Each row has a name. After each piece below comes the name of the row it's from, unless a question asks for something else. Each question is about the rows just above it. Places in a row count from 0.

k_675: [138 113 114 148 123 117 115 109 120 150 146  97 104  90 143 138 141 136
 149 126 149 144 119 142 139 131 140 117 147 125 114 120 115 114 146 117
 117 129 140]
k_162: [ 94 159 168  77 132 144  78 109 163 105 129  98 120 107 166 161 102  99
  83 118  87  95 138 107 120 139 112 166  80 127 170 144 163 169  83 138
 151 120 112]
k_739: [156 107 110 160 138 114 161 133  92 127 137 154 141 158  94 110 169 158
 164 136 159 138 128 130 129 112 130 100 165 141  97 132 116 110 170 110
 126 150 127]
k_113: [154 174 163 110 178 181 120  81 132  85 177 159 175 160 159 174 140 157
  97 176  91  84 180  83  82  94  82 135 121 176 144 178 171 160 121 178
 177 170  83]
k_876: [ 78 146 156  89 104 126  83 146 183 146 103  80  96  83 168 145  81  79
  97  96 106 132 114 145 154 173 150 177  81  99 176 116 142 158  80 129
 126  91 151]
k_862: [ 95 136 146  92 118 123  90 120 146 115 115  97 109 104 143 138 107  99
 100 106 104 109 120 118 128 139 122 149  92 114 150 126 141 148  95 118
 132 112 121]
k_616: [ 91 144 148  91 114 132  88 125 162 127 114  94 108  95 157 143  88  92
  93 109  98 117 122 125 131 147 128 158  86 110 159 122 139 148  86 134
 129 103  85]
k_265: [ 90  90 102 136 138  79 124 181 142 177  72  85  73  82 114  90 102  86
 149  74 159 173  73 180 182 178 181 136 123  73 128  76  92 106 120  82
  80  76 181]
k_400: [ 83 161 167  66 125 144  67 104 168 103 124  88 114  96 170 161  85  88
  70 113  74  90 135 102 114 138 108 169  66 120 173 138 159 168  69 142
 147 110 108]
[154 174 163 110 178 181 120  81 132  85 177 159 175 160 159 174 140 157
  97 176  91  84 180  83  82  94  82 135 121 176 144 178 171 160 121 178
 177 170  83] -> k_113
One entry of k_265 was changed: [ 90  90 102 136 139  79 124 181 142 177  72  85  73  82 114  90 102  86
 149  74 159 173  73 180 182 178 181 136 123  73 128  76  92 106 120  82
  80  76 181]. Where, and from what? -> 4, [138]
[ 90 120 146 115 115  97 109 104 143 138] -> k_862
[ 90  90 102 136 138  79 124 181 142 177  72  85  73  82 114  90 102  86
 149  74 159 173  73 180 182 178 181 136 123  73 128  76  92 106 120  82
  80  76 181] -> k_265
Changed k_739: [156 107 110 160 138 114 161 133  92 127 137 154 141 158  94 110 169 158
 164 136 158 138 128 130 129 112 130 100 165 141  97 132 116 110 170 110
 126 150 127]. Place and old value: -> 20, [159]
[ 91 144 148  91 114 132  88 125 162 127 114  94 108  95 157 143  88  92
  93 109  98 117 122 125 131 147 128 158  86 110 159 122 139 148  86 134
 129 103  85] -> k_616

k_113: [113 157 118 147 120  74 150 169 165]
k_400: [116 157 108 139 125  90 153 161 160]
k_162: [113 155 119 146 120  72 149 170 164]
k_739: [115 158 149 143 121  82 152 169 165]
k_862: [116 123 139 139 136  89 122 122 122]
k_239: [135 127 125 147 126  61 141 157  96]
k_876: [108 152 122 147 127  65 144 157 156]
k_265: [122 113 134 127 142 110 116 106 108]
k_616: [108 148 125 147 126  61 141 157 154]
k_675: [116 120 137 135 138  97 120 117 118]
The row with [134 127] is -> k_265
Changed k_616: [108 148 125 147 126  61 141 156 154]. Place and old value: -> 7, [157]
[106] is at row and place -> k_265, 7
Changed k_265: [122 113 134 127 142 110 116 107 108]. Place and old value: -> 7, [106]
Where in the named rows is [150]? -> k_113, 6
One entry of k_862 was changed: [116 123 140 139 136  89 122 122 122]. Where, and from what? -> 2, [139]

k_616: [124 157 133 104 158 153 121 130]
k_239: [124 157 133 104 158 153 133  86]
k_113: [124 157 133 104 158 105 121 139]
Row and place of [105] in the named rows: -> k_113, 5
[124 157 133 104 158 153 121 130] is in which row? -> k_616

k_739: [135 149 123 173 110 123]
k_239: [135 149 123 173 110 116]
k_265: [135 149 123 173 164 116]
Where does [136 149 123 173 110 116] differ from k_239, and what was there? -> 0, [135]
One entry of k_739 was changed: [135 149 123 172 110 123]. Where, and from what? -> 3, [173]

k_862: [119  92 157 103 104 114 142 157 180 151 103 178  83]
k_986: [172 136 180 166 133  85  76 143  99 118  98 117 172]
k_739: [153 107 141 111  93 114  81 151 157 146 126  85 107]
k_876: [147 156 170 106 159 146 116 133 179  88 145 137  88]
k_616: [ 88 164  83  80 118  96 130 140 156 144 128 122 150]
Which value is in both k_616 and k_862? -> [83]
Which value is in both k_986 and k_739? -> [85]

k_675: [129 145 117 135 136 139 125 143 119 143  89 141 130 129 133 135 185 125
 107 103 118 111 152 141 139 106 112 124  95 123 116 135 153 110 142 148
 141 137 122 142 138 115 166 124 117]
k_485: [118 129 133 151  98 129 103 152 123 117 121 118  75 116 152 118 138 139
 142 143 131 160 125 137 130 122 146 156 100 133 123 133 133 122 104 116
 136  99 137 143 108 150 144 141 134]
k_876: [125 145 123 155 102 119  97 136 137 130 130 137 136 119 138 109 136 110
 123 135 147 153 136 145 126 133 148 126 110 140 114 133 118 136 124 132
 112 102 128 159 120 162 156 143 155]
k_113: [125 142 124 119 125 142 128 128 135 137 126 119  90 134 134 117  97 159
 167 132 115 147 107 118 123 120 121 121 143  87 126 113 178 130 125 135
 123 119 111 106 129 149 114 125 136]
k_986: [124 137 146 137 108 103  94 149 132 127 138 124 137 108 148 103 134 106
 127 141 122 137 112 149 139 146 112 112 119 117 108 136 110 153 142 134
 143 110 120 143 139 161 120 146 135]
k_162: [124 170 100 136 155 168 121 133 117 163 136 146 125 136 125 144 124 138
 133  99 112 127 125 114 106 106 133 126 140 106 145 114 113 118 152 146
 138 139 125 148 135 137 136 131 119]
k_400: [148 121 130 129 120 109 114 133 130 161 134 125 125 138 124 133 124 122
 145 142 103 111  90 149 124 149 110 129 141 101 124 112 140 123 163 136
 116 104 134 131 168 119 130 121  99]
k_739: [129 122 130 151  99 116 127 133 113 145 126 124 110 129 137 116 127 133
 137 135 141 158 133 136 140 126 137 118  98 114 120 129 139 136  99 131
 127 112 119 160 124 147 171 105 180]
k_862: [130 136 132 110 116 137 123 142 145 127 101 119  96 142 139 129 125 145
 151 136 108 119 130 135 150 132 113 122 121  99  99 116 175 120 113 143
 105 134 120 111 124 108 134 121 132]
Where do [118 129 133 151  98 129 103 152 123 117 121 118  75 116 152 118 138 139
 142 143 131 160 125 137 130 122 146 156 100 133 123 133 133 122 104 116
 136  99 137 143 108 150 144 141 134] appear? -> k_485
Which row holds [129 122 130 151  99 116 127 133 113 145 126 124 110 129 137 116 127 133
 137 135 141 158 133 136 140 126 137 118  98 114 120 129 139 136  99 131
 127 112 119 160 124 147 171 105 180]? -> k_739
Which row holds this, read backwards? [136 109] -> k_876
Where does [125 145 123 155 102 119  97 136 137 130 130 137 136 119 138 109 136 110
 123 135 147 153 136 145 126 133 148 126 110 140 114 133 118 136 124 131
 112 102 128 159 120 162 156 143 155] differ from k_876, and what was there? -> 35, [132]
[142 153 110] is which row, read backwards? -> k_986
Where do [148 121 130 129 120 109 114 133 130 161 134 125 125 138 124 133 124 122
 145 142 103 111  90 149 124 149 110 129 141 101 124 112 140 123 163 136
 116 104 134 131 168 119 130 121  99] appear? -> k_400
Where do [130 161] appear? -> k_400

k_400: [ 75 143 151 146]
k_485: [126 133 134 102]
k_986: [140 143 138 115]
k_876: [115  78  76 143]
k_162: [113 141 150 118]
k_239: [121  89  72 107]
k_265: [113 140 148 146]
k_739: [127  78  72 132]
k_862: [140 141 125 100]
Where do [126 133 134] appear? -> k_485
[76] is at row and place -> k_876, 2
Changed k_986: [140 144 138 115]. Place and old value: -> 1, [143]

k_239: [ 73 112 132 132 170 137 133  91 114 131  98]
k_485: [ 73 145  93 104 120 160 149 136 100 132 124]
k_862: [ 73 147 145  99 133  99 127 120 118 129 130]
k_400: [ 73 108 130 133 163 135 127  77 115 131  92]
k_265: [ 73 140 133 112 132 104 128 127 116 120 135]
k_986: [ 73 135 126 133 128 128 132 123 130 123 129]
k_113: [ 73 146 141 110 130 113 126 121 125 135 126]
k_162: [ 73 120 131 121 126 121 122 133 126 134 128]
k_876: [ 73 126 192 135 124 129 149 132 118 116 151]
One entry of k_862 was changed: [ 73 147 145 100 133  99 127 120 118 129 130]. Where, and from what? -> 3, [99]
Shared by k_485 and k_400: -> [73]
Where does [ 73 112 132 132 169 137 133  91 114 131  98] differ from k_239, and what was there? -> 4, [170]
Which row holds this, read backwards? [126 135 125 121 126 113 130 110 141 146] -> k_113
The one value in k_400 and k_485: -> [73]
The row with [100 132 124] is -> k_485
[ 73 120 131 121 126 121 122 133 126 134 128] -> k_162

k_162: [155 106 117 123  93 129 149 137 113 140 151  97  88 116 131 127 133 122
 161 141 160 137 158 152 143 144 128]
k_986: [ 86 100 104 135 142 149 135  93  78 136 133 130 131 172 141 107  94 112
 121 112 157 110 114  85 102 151 152]
k_400: [142 121 162 103 130 117 147 121 146 134 105 124 138 157 105 147 125  93
 116 142  90 156 141  78 118  72 154]
[102  85 114 110 157 112 121] is which row, read backwards? -> k_986
[155 106 117 123  93 129 149 137 113 140 151  97  88 116 131 127 133 122
 161 141 160 137 158 152 143 144 128] -> k_162
[121 146 134 105 124 138] -> k_400
[142 121 162 103 130 117 147 121 146 134 105 124 138 157 105 147 125  93
 116 142  90 156 141  78 118  72 154] -> k_400
Where in the named rows is [155]? -> k_162, 0

k_239: [145 127 131 116 129 125 123 143 120 124 108 126  99 140 129 143 134 134
 114 132 125 116 138 131 113 125 142 142 111 141 133 108 135 132 132 134]
k_162: [142 127 131 116 129 125 123 138 123 124 115 126 127 140 129 129 134 134
 122 132 125 116 132 131 115 125 122 129 121 132 133 108 135 132 132 134]
k_675: [131 108 131 116 129 125 123 143 120 124 108 126  99 140 129 143 134 134
 114 132 125 114 127 131 115 130 122 133 111 141 133 108 135 132 144 134]
k_862: [145 118 140 109 129 119 123 143 120 117 115 126 139 140  98 116 148 194
 132 132 120 116 132 124  97 143 122 123 111 141 133  98 135 132 143 138]
k_616: [145 127 131 116 129 125 123 138 120 124 112 126 109 140 129 131 137 127
 114 132 125 116 132 131 115 125 133 140 111 141 133 108 135 132 132 134]
k_400: [145 118 140 109 123 119 123 143 120 117 115 126 139 140  98 116 148 194
 132 132 120 116 132 124  97 143 122 123 111 141 133  98 135 132 143 138]
k_485: [145 127 131 116 123 125 123 138 124 124 115 126 127 143 129 129 134 171
 114 118 125 116 132 131 115 116 138 133 111 121 133 108 135 132 132 143]
Which row holds [142 127 131 116 129 125 123 138 123 124 115 126 127 140 129 129 134 134
 122 132 125 116 132 131 115 125 122 129 121 132 133 108 135 132 132 134]? -> k_162

k_616: [122 135 182 158 150]
k_876: [135 122 146 139 131]
k_986: [141 115 166 159 163]
k_862: [113 134 163 145 158]
k_400: [123 134  79 100  95]
[145 158] is in which row? -> k_862
Where in the named rows is [150]? -> k_616, 4
Which row holds this, read backwards? [159 166 115] -> k_986
The row with [135 122] is -> k_876
Where do [182 158] appear? -> k_616
[134 113] is which row, read backwards? -> k_862
Changed k_862: [113 134 163 146 158]. Place and old value: -> 3, [145]

k_113: [155  72 108 106 161 177]
k_862: [162 172  64 104  90  64]
k_675: [121 130 106 108 102 128]
k_986: [126 131 128 129 162 127]
[172] is at row and place -> k_862, 1
The row with [108 106 161] is -> k_113
The one value in k_862 and k_986: -> [162]
Which row holds this, read backwards? [104  64 172] -> k_862

k_675: [191 148 112 152]
k_616: [191 148 113 156]
k_113: [183 148 121 152]
k_239: [191 148 121 132]
k_265: [191 148 121 152]
k_986: [191 148 105 152]
k_862: [191 145 144 152]
k_400: [191 147 113 156]
k_162: [191 148 130 130]
[191 148 113] -> k_616
Row and place of [145] in the named rows: -> k_862, 1

k_986: [131 128 127 127 124 130 122 132 124 128 124 128 129 128 120 128]
k_239: [113 148 160 133  95 134 110 184 104  93 118 122 126 119 104 173]
k_162: [113 148 160 133 131 179 110 184 104  93  91 122 126 119 104 173]
k_739: [132 124 121 130 135 121 129 116 134 140 137 132 122 134 126 117]
[113 148 160 133  95 134 110 184 104  93 118 122 126 119 104 173] -> k_239
Which value is in both k_986 and k_239? -> [122]

k_485: [141 113 158 142 109]
k_400: [175  95 175 179  81]
k_986: [175  95 175 142  81]
k_162: [112 113 109 125 111]
k_876: [196  83 192 195  75]
Which value is in both k_485 and k_986? -> [142]
[ 81 179 175  95] is which row, read backwards? -> k_400

k_986: [120 106 133 123]
k_616: [160 139 145 121]
k_739: [145 133 115  85]
k_400: [112 106 133 138]
k_862: [165 156 112 143]
k_485: [111 132 131 129]
k_265: [154 159 131 116]
k_675: [120 106 133 181]
k_162: [152 162 144 110]
Shared by k_400 and k_862: -> [112]
Where do [120 106 133 123] appear? -> k_986

k_113: [132 129 127 126 128 128 126 127 127 127 129 132 132 139 148 154 130 179
 177 175 171 153 145 138 133 129 127 129]
k_162: [152 140 136 131 131 128 125 130 130 127 127 131 131 127 129 132 135 147
 153 162 177 183 176 167 160 148 139 129]
k_485: [139 140 125 131 131 126 126 127 123 134 135 137 142 154 164 174 178 173
 176 160 150 140 134 132 131 130 135 128]
k_675: [133 133 129 126 126 129 127 125 129 127 127 129 127 130 132 131 142 152
 160 171 182 178 177 162 131 135 136 130]
k_265: [183 173 159 152 125 134 131 132 127 127 131 123 125 128 128 132 131 134
 127 127 131 133 138 140 157 163 171 178]
k_739: [130 126 125 131 133 127 129 125 132 128 129 134 146 149 161 172 175 177
 171 160 150 140 136 131 127 134 127 125]
k_400: [128 133 131 127 129 129 131 129 126 130 133 135 142 154 173 176 177 173
 162 153 138 137 132 134 127 121 133 127]
[152 125 134 131] -> k_265
[132 129 127 126 128 128 126 127 127 127 129 132 132 139 148 154 130 179
 177 175 171 153 145 138 133 129 127 129] -> k_113
[138 140] -> k_265
Which row holds [183 173 159 152 125 134 131 132 127 127 131 123 125 128 128 132 131 134
 127 127 131 133 138 140 157 163 171 178]? -> k_265
The row with [152 140 136 131 131 128 125 130 130 127 127 131 131 127 129 132 135 147
 153 162 177 183 176 167 160 148 139 129] is -> k_162

k_162: [167 161  89 131 103 147 162 161 125]
k_862: [151 161 116  81 108 128 117 121 124]
k_616: [167 161  89  81 108 147 162 162 124]
k_239: [131  79  91  69 160 151 107 141  85]
k_485: [134  88  91  72 158 131 115 137  99]
k_876: [ 88 131  89 125 105 156 152 156 137]
Where does [134  88  92  72 158 131 115 137  99] differ from k_485, and what was there? -> 2, [91]
[108  81 116] is which row, read backwards? -> k_862
Which row holds this, read backwards? [103 131  89] -> k_162
[151 161 116  81 108 128 117 121 124] is in which row? -> k_862
[137 115 131] is which row, read backwards? -> k_485
Which row holds [167 161  89  81 108 147 162 162 124]? -> k_616
Where does [131  78  91  69 160 151 107 141  85] differ from k_239, and what was there? -> 1, [79]

k_675: [ 84 140 114 143 155 117 140  93]
k_265: [125 157 120 130 114 129 141 143]
k_400: [111 152 104  88 162 100 111 109]
k_162: [103 115 114  98 139 126 104 139]
k_485: [ 81 166 106 126 150 103 142  71]
k_113: [112 138 123 117 138 111 142  94]
k_862: [107 117 115 134 128 134 112 131]
One entry of k_265 was changed: [125 157 120 130 113 129 141 143]. Where, and from what? -> 4, [114]
Changed k_862: [107 117 115 134 129 134 112 131]. Place and old value: -> 4, [128]
Changed k_862: [107 117 115 134 127 134 112 131]. Place and old value: -> 4, [128]
[130 114 129 141] -> k_265
Where does [ 84 140 114 143 156 117 140  93] differ from k_675, and what was there? -> 4, [155]
The one value in k_113 and k_400: -> [111]

k_162: [108 101 133 115 135 135 114 113 144 121 126 116 140 145 130 117  97 151
 135 125 130 120 117 144 103 118 108 125 131 114 129 133 123 136 121 120
 117 136 121 106 125 133 131  97 106 115 138 139 114 117 104 132 115 121
 129 128 128 123 145 139 138 129 135]
k_876: [ 97 121 125 127 102 136 101 136 123 129 151 122 131 136 102 125 122 115
 123 129 123 121 132 118 114 125 119 113 135 107 118 145 118 164 116 133
 148 120 115 119 111 133 139 132 133 130 147 111 141 126 128 128 133 125
 112 152 142 138 116 130 137 134 114]
k_616: [141 123 134 127 137 118 124 106 136 116 127 113 160 150 132 107 116 123
 132 125 111 140 123 107 144 117 122 115 124 134 122 128 119  90 143 138
 142 120 136 150 128 124 125  96 104 116 122 132 112 136 139 144 110 132
 131 131 129 133 133 147 129 108 121]
k_675: [150 148 115 138 114 111 130 137 145 117 127 141 113 114 138 108 161  73
 113 114 110 142 129  86 148 131 144 116  88 148 101 133 105  71 131 124
 154  91 120 177 118 130 148 141 152 143 127 113 133 128 147 145 151 160
 135 148 115 135 111 142 104 126 120]
k_739: [151 137 134 102 133  99 134  93 129 121 120 123 150 120 128 113 129 130
 148 135 112 126 114 130 161 127 142 140 137 133 126  98 121  83 128 160
 132 131 140 166 125 103 127 127 113 130 137 146 131 133 156 134 125 150
 137 141 106 123 124 138 129 122 133]
k_400: [136 144 114 150 115 131 118 135 133 121 132 135 109 127 134 130 157 101
 106 122 133 136 132 106 125 137 138 112 107 126 111 145 111 123 120 110
 141 110 125 140 114 128 140 148 159 138 116 105 152 117 124 123 141 141
 123 134 128 137 118 129 109 135 122]
[ 97 121 125 127 102 136 101 136 123 129 151 122 131 136 102 125 122 115
 123 129 123 121 132 118 114 125 119 113 135 107 118 145 118 164 116 133
 148 120 115 119 111 133 139 132 133 130 147 111 141 126 128 128 133 125
 112 152 142 138 116 130 137 134 114] -> k_876
[103 118 108 125 131 114 129 133 123 136] -> k_162
Which row holds this, read backwards? [128 134 123 141] -> k_400

k_265: [129 107 138 131  86 165 162 127 144]
k_675: [122 126 149 140 127 154 162 135  79]
k_113: [130  81 120 147 131 118 162 108 143]
k_986: [110  96 109 122 121 118 162 119 101]
k_862: [147 119 151  94 123 117 162 125 130]
k_876: [124 160 122 133 134 127 162 136 132]
k_739: [ 98 137 137 104 133 127 162 109 147]
k_239: [114 136 143 152 165 134 162 117 126]
k_485: [163 124 158 135 133 109 162 117 134]
k_400: [113 112 105 127 154 132 162 138 128]
[ 81 120 147 131 118 162] -> k_113
[136 162 127 134 133 122 160] is which row, read backwards? -> k_876
Changed k_876: [124 160 122 133 134 127 162 135 132]. Place and old value: -> 7, [136]

k_265: [116 115 155 160 124  97  98 121]
k_876: [127 138 116 132 142 116 122 140]
k_739: [ 93 137  95 119 113 106 163  91]
k_239: [117 143 116 121 127 109 153  99]
k_616: [ 95 158  86 111 104 112 147  90]
k_162: [136 160 155  90 124  97  80 115]
k_862: [ 90 127  97  80 115  97  80 115]
[160 155  90 124  97] -> k_162
Shared by k_739 and k_616: -> [95]
Changed k_162: [136 160 155  90 124  96  80 115]. Place and old value: -> 5, [97]
Which row holds [115  80  97 124  90] read backwards? -> k_162
Which value is in both k_616 and k_162? -> [90]

k_862: [108 109 152 128 153]
k_739: [ 95 152 156  85 147]
k_265: [129 143 155 150 184]
k_675: [123 109 115 153 146]
Where do [129 143 155 150 184] appear? -> k_265
Row and place of [143] in the named rows: -> k_265, 1
Where in the named rows is [146]? -> k_675, 4
[155 150 184] -> k_265

